data =
[[121 123 114 123 125 127 118 121]
 [129 126 124 131 127 121 128 129]
 [135 129 127 123 123 118 136 133]
 [130 120 124 130 134 121 130 121]
 [130 128 119 129 129 120 130 135]
 [125 127 122 134 130 123 129 131]
 [129 121 124 127 133 117 128 130]
 [122 134 136 130 119 119 124 137]
 [127 129 117 129 131 120 127 134]
 [129 138 110 127 150 130 126 131]
 [121 125 128 125 125 124 127 133]
 [128 126 123 122 124 121 127 132]
 [123 127 121 143 139 130 120 132]
 [128 122 122 140 127 114 123 129]]
data[0][0] = 121
data[7][3] = 130
data[3][3] = 130
data[8][5] = 120
data[6][1] = 121
data[8][0] = 127
data[6][0] = 129
data[5][4] = 130
data[:, 6] = [118, 128, 136, 130, 130, 129, 128, 124, 127, 126, 127, 127, 120, 123]
data[3][1] = 120
data[4][1] = 128
data[:, 2] = [114, 124, 127, 124, 119, 122, 124, 136, 117, 110, 128, 123, 121, 122]
data[9][0] = 129
data[13][2] = 122
data[:, 3] = [123, 131, 123, 130, 129, 134, 127, 130, 129, 127, 125, 122, 143, 140]
data[0] = [121, 123, 114, 123, 125, 127, 118, 121]
data[10][3] = 125
data[9] = [129, 138, 110, 127, 150, 130, 126, 131]
data[10][1] = 125
data[8][3] = 129
data[:, 5] = [127, 121, 118, 121, 120, 123, 117, 119, 120, 130, 124, 121, 130, 114]
data[10] = [121, 125, 128, 125, 125, 124, 127, 133]
data[13] = [128, 122, 122, 140, 127, 114, 123, 129]
data[0][7] = 121
data[3][4] = 134
data[4][0] = 130
data[9][5] = 130
data[1][6] = 128
data[9][1] = 138
data[2][4] = 123
data[0][4] = 125
data[1] = [129, 126, 124, 131, 127, 121, 128, 129]
data[11] = [128, 126, 123, 122, 124, 121, 127, 132]
data[6][5] = 117
data[1][5] = 121

A = [157 116 117 139]
A[0] -> 157
A[1] -> 116
A[3] -> 139

arr = [149 144 145 122 141 150 142]
arr[0]: 149
arr[2]: 145
arr[3]: 122
arr[4]: 141

W = [136 128 140 152 115]
W[0]: 136
W[3]: 152
W[1]: 128

m =
[[117 120 149 134 130 132 109 125 123 129 136]
 [138 130 125 128 142 146 133 131 123 118 130]
 [119 120 138 131 114 117 111 122 127 133 138]]
m[0][0]	117
m[0]	[117, 120, 149, 134, 130, 132, 109, 125, 123, 129, 136]
m[2][5]	117
m[1][8]	123
m[0][5]	132
m[1][0]	138
m[0][8]	123
m[2][7]	122
m[2][6]	111
m[:, 10]	[136, 130, 138]
m[2][1]	120
m[2][2]	138

X =
[[104 107 117 116 114 118 125 125 121 115 124 126 117]
 [124 127 121 122 130 122 129 134 132 127 135 129 119]
 [111 110 125 120 115 115 125 131 118 118 120 123 111]
 [110 126 121 123 129 125 121 123 142 125 141 125 118]
 [118 119 113 118 111 119 116 131 113 108 129 120 112]
 [124 126 130 128 124 118 132 136 125 128 133 124 128]
 [114 100 124 126 124 113 126 123 126 115 136 116 120]
 [133 134 130 134 129 130 139 138 136 130 137 145 144]
 [129 130 125 130 132 138 133 138 146 131 133 140 131]
 [134 133 144 126 129 125 120 132 120 126 129 122 118]
 [116 115 120 129 119 114 121 122 110 120 117 116 116]
 [124 130 125 127 131 127 125 137 115 137 134 130 136]]
X[0, 0] = 104
X[8, 9] = 131
X[11, 1] = 130
X[9] = [134, 133, 144, 126, 129, 125, 120, 132, 120, 126, 129, 122, 118]
X[8, 2] = 125
X[1, 8] = 132
X[4, 8] = 113
X[:, 9] = [115, 127, 118, 125, 108, 128, 115, 130, 131, 126, 120, 137]
X[5, 1] = 126
X[3, 3] = 123
X[:, 7] = [125, 134, 131, 123, 131, 136, 123, 138, 138, 132, 122, 137]
X[5] = [124, 126, 130, 128, 124, 118, 132, 136, 125, 128, 133, 124, 128]
X[11] = [124, 130, 125, 127, 131, 127, 125, 137, 115, 137, 134, 130, 136]
X[10] = [116, 115, 120, 129, 119, 114, 121, 122, 110, 120, 117, 116, 116]
X[:, 11] = [126, 129, 123, 125, 120, 124, 116, 145, 140, 122, 116, 130]
X[0, 9] = 115
X[2, 10] = 120
X[1, 5] = 122
X[5, 12] = 128
X[0, 3] = 116
X[:, 3] = [116, 122, 120, 123, 118, 128, 126, 134, 130, 126, 129, 127]
X[1, 11] = 129
X[4, 0] = 118
X[9, 8] = 120
X[4, 4] = 111
X[6, 1] = 100
X[2, 11] = 123
X[:, 4] = [114, 130, 115, 129, 111, 124, 124, 129, 132, 129, 119, 131]
X[9, 10] = 129
X[7, 9] = 130
X[2, 2] = 125
X[8] = [129, 130, 125, 130, 132, 138, 133, 138, 146, 131, 133, 140, 131]
X[3, 9] = 125
X[0, 1] = 107
X[8, 3] = 130

M =
[[133 127 110 148 135 123 126 135 128 133 135 130 124 123 141 116]
 [135 147 134 133 140 126 137 111 132 134 138 120 126 129 136 121]
 [118 139 123 136 136 118 139 127 139 136 138 135 117 115 136 125]
 [122 132 116 130 133 134 106 126 131 116 125 134 112 129 128 138]
 [136 147 115 128 139 122 114 134 129 128 127 145 125 132 125 122]
 [134 134 128 137 133 116 121 114 118 131 137 119 127 122 140 110]
 [140 141 123 138 142 116 133 108 129 131 131 128 127 124 136 122]
 [107 128 139 128 137 143 119 131 138 128 131 134 128 115 124 127]
 [128 127 140 143 135 131 128 116 133 118 134 120 127 109 128 117]
 [142 137 128 138 134 130 119 131 128 112 132 141 128 120 126 111]
 [125 126 124 142 134 139 115 121 137 114 132 117 112 133 125 128]
 [134 140 138 123 136 137 113 112 124 115 130 137 127 131 127 121]
 [115 126 122 139 141 142 127 135 146 127 130 140 123 124 126 130]
 [111 141 134 125 133 121 129 122 131 142 142 124 118 125 137 120]
 [133 144 114 133 146 125 123 121 139 131 124 134 123 139 123 132]]
M[0][0] -> 133
M[11][14] -> 127
M[8][11] -> 120
M[:, 7] -> [135, 111, 127, 126, 134, 114, 108, 131, 116, 131, 121, 112, 135, 122, 121]
M[5][4] -> 133
M[1][13] -> 129
M[4][6] -> 114
M[:, 14] -> [141, 136, 136, 128, 125, 140, 136, 124, 128, 126, 125, 127, 126, 137, 123]
M[1] -> [135, 147, 134, 133, 140, 126, 137, 111, 132, 134, 138, 120, 126, 129, 136, 121]
M[14][14] -> 123
M[:, 10] -> [135, 138, 138, 125, 127, 137, 131, 131, 134, 132, 132, 130, 130, 142, 124]
M[5][14] -> 140
M[4][11] -> 145
M[7][0] -> 107
M[14][4] -> 146
M[10][14] -> 125
M[7][2] -> 139
M[13][5] -> 121
M[14][6] -> 123
M[8][4] -> 135
M[1][4] -> 140
M[4][8] -> 129
M[14] -> [133, 144, 114, 133, 146, 125, 123, 121, 139, 131, 124, 134, 123, 139, 123, 132]
M[8][0] -> 128
M[:, 4] -> [135, 140, 136, 133, 139, 133, 142, 137, 135, 134, 134, 136, 141, 133, 146]
M[8][6] -> 128
M[:, 6] -> [126, 137, 139, 106, 114, 121, 133, 119, 128, 119, 115, 113, 127, 129, 123]
M[4][13] -> 132
M[5][8] -> 118
M[3][3] -> 130
M[0] -> [133, 127, 110, 148, 135, 123, 126, 135, 128, 133, 135, 130, 124, 123, 141, 116]
M[13][6] -> 129
M[6][6] -> 133
M[14][3] -> 133
M[7][1] -> 128
M[9][12] -> 128
M[13][0] -> 111
M[9] -> [142, 137, 128, 138, 134, 130, 119, 131, 128, 112, 132, 141, 128, 120, 126, 111]
M[0][5] -> 123

x =
[[115 155 155 144]
 [139 107 100 108]
 [118 136 123 142]]
x[0][0]	115
x[2][0]	118
x[0]	[115, 155, 155, 144]
x[1][1]	107
x[:, 2]	[155, 100, 123]
x[2][3]	142

grid =
[[124 130 107 136 128 115 115 128 137 138 109 118]
 [149 135 151 141 135 139 149 116 132 122 144 127]
 [130 136 121 148 135 116 129 117 138 142 115 110]
 [118 131 111 137 132 113 113 132 136 142 109 116]
 [152 146 145 143 147 131 152 123 125 136 134 129]
 [143 137 119 152 128 108 138 109 154 122 115 114]
 [105 112 111 118 108 122 103 130 131 119 123 126]]
grid[0, 0] -> 124
grid[0] -> [124, 130, 107, 136, 128, 115, 115, 128, 137, 138, 109, 118]
grid[0, 7] -> 128
grid[4, 1] -> 146
grid[4, 2] -> 145
grid[:, 3] -> [136, 141, 148, 137, 143, 152, 118]
grid[0, 3] -> 136
grid[1, 0] -> 149
grid[:, 2] -> [107, 151, 121, 111, 145, 119, 111]
grid[:, 8] -> [137, 132, 138, 136, 125, 154, 131]
grid[0, 4] -> 128
grid[0, 1] -> 130
grid[2, 9] -> 142
grid[6, 6] -> 103
grid[0, 2] -> 107
grid[5] -> [143, 137, 119, 152, 128, 108, 138, 109, 154, 122, 115, 114]
grid[5, 2] -> 119
grid[4, 4] -> 147
grid[2, 5] -> 116
grid[0, 10] -> 109
grid[6, 7] -> 130
grid[6] -> [105, 112, 111, 118, 108, 122, 103, 130, 131, 119, 123, 126]
grid[4, 8] -> 125
grid[5, 11] -> 114
grid[4, 10] -> 134
grid[3, 6] -> 113
grid[4, 9] -> 136
grid[5, 5] -> 108
grid[5, 0] -> 143
